Rows are one point carried round by a steady rotation, each followed by how many steps it has turned.
The counts run from 0 to 118.
 -7 -14   6  -7  36  21  24   9   0 -18  -3   9 -11 -43  10  -3   6   2   0  14   1   3  43  23  20  10  12  21   4 -13  13 -21 -> 58
  7   5 -10 -20 -19  -2 -16   7  14  40  16   0   9   2 -27   2 -19 -12  -6 -24  -8 -18 -13   6  10  19  32 -18  -5 -16  23  15 -> 78
 -6 -11 -15   3   6 -17 -13   2 -14 -30 -24  13 -11  16  46 -16  18  14  18  31   5  15  11 -13 -11 -20 -21  -6   6  22 -20  -2 -> 30
 -6  -1  -2 -17  20 -31 -16  -5  21  29  -9  15 -16  17  18  22  13 -11  14  14   4  38  26 -19  -4   4   8 -32   4  11  20  23 -> 25
 -6  12  -8   3 -35 -23 -14 -29  13  21  -1   1   4  47 -18  20  -1  -9   7  -8  10  13 -34 -22  -9   0  -3 -14 -12  19 -12  23 -> 27
 -6   9  29  13 -16  32  17 -34   0 -23  18 -18   5 -15 -23  -6 -18  -3  -4  -8 -11 -15 -28  37   1  -4 -25  20   8  -6 -22   0 -> 55
 -5  -7 -32   1 -10  -5 -14  -8   2   7  14  30  21  -5  30 -23 -34 -27  -2  19  -6 -21 -44  -8   7  22  -4 -21   3  18 -14  13 -> 83
 -3   4 -30  -8  -1  27  -9 -32   2 -23 -10   4  -6  -7  -7   4  11  17   2  12 -16 -10 -26   0  26 -18   7  32 -26  -2 -43 -17 -> 39
  7  13  -8 -21 -19 -18 -27   4  -3   4 -31  -7  -1  20 -19  38  23  14  -8 -36 -16  13  14  -8   2 -28  17  19 -21  -4   0 -19 -> 34
-14 -21  -8   3  10  12   4 -11   7   6  38  13  15 -23  17 -31 -38 -15 -11  16 -10 -18 -35   4  17  32   8 -11  -1   0 -12   7 -> 4
  0 -14   7 -26  -3  -5 -16   9  15  35  20   9   5 -29   3  -2 -31 -25  10 -13 -11   2   4  22  19  36  23 -34  19   5  18  19 -> 77
 -9   0  12  17  -9  -2  -2 -15   5  -7 -18 -16 -41  22  -9  18  29  31  32   0   3  38  11  16 -19 -41 -14 -14   5   3   5  19 -> 36
 -4  -7 -15  19 -34  24   2  16 -11  -4  16 -11  17  -5  -5 -39 -14  13 -16 -10  -2 -47 -26  19  -2  -5   2  14  -6  -8 -11 -13 -> 73
 -4  -3 -28 -17  24  16 -11 -14  -1 -24 -18  11 -13 -13   8  19  24  14   5  11  -5   2  12 -14  27 -18  22  30 -24 -11 -22 -23 -> 40
 -4 -12 -17 -19   8   4  -9   8   7   5  19  21  27 -11  14 -18 -31 -10 -34   0  -8 -22 -19 -10  21  27  21  10 -13 -12 -10 -11 -> 5
  7  13  16  -6  -7  15  19 -16  14  28  21 -10  14  -3 -51  16 -11 -26 -18 -25  15  -8  -4  17   1  29  20  13 -16 -13  16  11 -> 61
  7  -5   0 -12   2  -3   1  17  -7   2   2  18  34 -20   1  -5 -26 -25 -34 -12   2 -31   4   0   5  36  16  26   5  -6   0 -25 -> 67
 11   2  23  -3  -6 -13  14  46  -5  18  -8   3   8  -4  -4  -7   8  -8 -15 -19  17  -4  45   3 -23  18  10  -5  14 -12  43  -8 -> 69
 13   5 -18 -25  -6  -6 -41   6  12  30  -7   6   6   3 -20  25  -6   0  10 -32 -27  11 -33 -16  25  -6  24 -12 -11  -9   3  -1 -> 95
 -2 -11  27 -22  40   6  18  -7   9   5   3   4 -14 -40  -5   9  -7 -20   5   1   0  12  41  24  19  21  10   9  14 -12  20  -4 -> 59
 -8   1   3  21  32  14  24 -18 -12 -42 -21   4  -8   5  12  -1  21   6   0  33  29   7  18  -3 -13  -5 -35  16   1   9 -15  -3 -> 47
 12  13  18 -13  -1  -5   3  11 -11  -8 -29  -8   8 -11 -29  30  12  -4 -17 -35   0  -3  25  -4  -1  -5   5  37  -3 -10   0 -41 -> 51
 -4  -9 -25  10  -7   4   2  -4   9   4  21  16   1   1  29 -36 -18  -9  13  43   8  -8 -26   6  -1  11 -15 -39  15  23  -3  43 -> 82
-11   3 -30  -1  13   6 -11 -34   7  -9   3  14   4   7  13  10 -10  -2  14  20 -10   5 -51 -16  21  -4  -9  -4 -13  13 -29  12 -> 100
 -2 -12   1 -23  18 -15 -29  19   1   2  -8  15  -6 -25  38  -6 -11   7  35  10 -29  18  -7   9  25 -16  -4 -37  20  15  -3   2 -> 93
  9  14  33   4   6  -3  18  16  -6 -15 -23 -19  -6   1 -29  19  30   8  -4 -24  11  15  48  14 -17 -10  -1  25   0 -13  19 -16 -> 52
-19  -1 -14  -3  24  25   3 -36   0 -25   8   0  10  -4  -3   9   2   2 -26   6   1  -6 -22 -12  23   3   7  40 -33  -5 -39 -19 -> 118
 16   3 -34 -13   3 -20 -25  38  -9  10 -18  28  28  -1  20  -6  -2  -4 -16  -8   6 -11   4 -32   6  12  21  -1 -10  -3  12 -15 -> 85
 -7 -19 -23   8  -6  15  -5  34 -14 -11  10   3   6 -24  18 -43  -9  27  -6   4   5 -41   4   8   2  -4  12  10  -3 -13  -5 -20 -> 74
-11  -1  28   8  -9 -23   2   0  14  33  20  -5   8  26   0 -12 -17 -22  -1  -6   5  12 -14 -13 -26  19  -7 -34  12   4  22  36 -> 9
-18   7  -5  25   8   2   5   6 -23 -39 -15 -13 -13  17  11  -3  27  38  -3   4   4  -3 -17 -12 -14 -35 -18  19 -20  -1 -23 -17 -> 108
 -5  -6  -7  -2  19  34   9   8  -6 -34   2   2  -1 -32  -3 -12   5  15 -13   4   4 -23  15  17  22  -6  10  37 -12 -20 -11 -31 -> 57
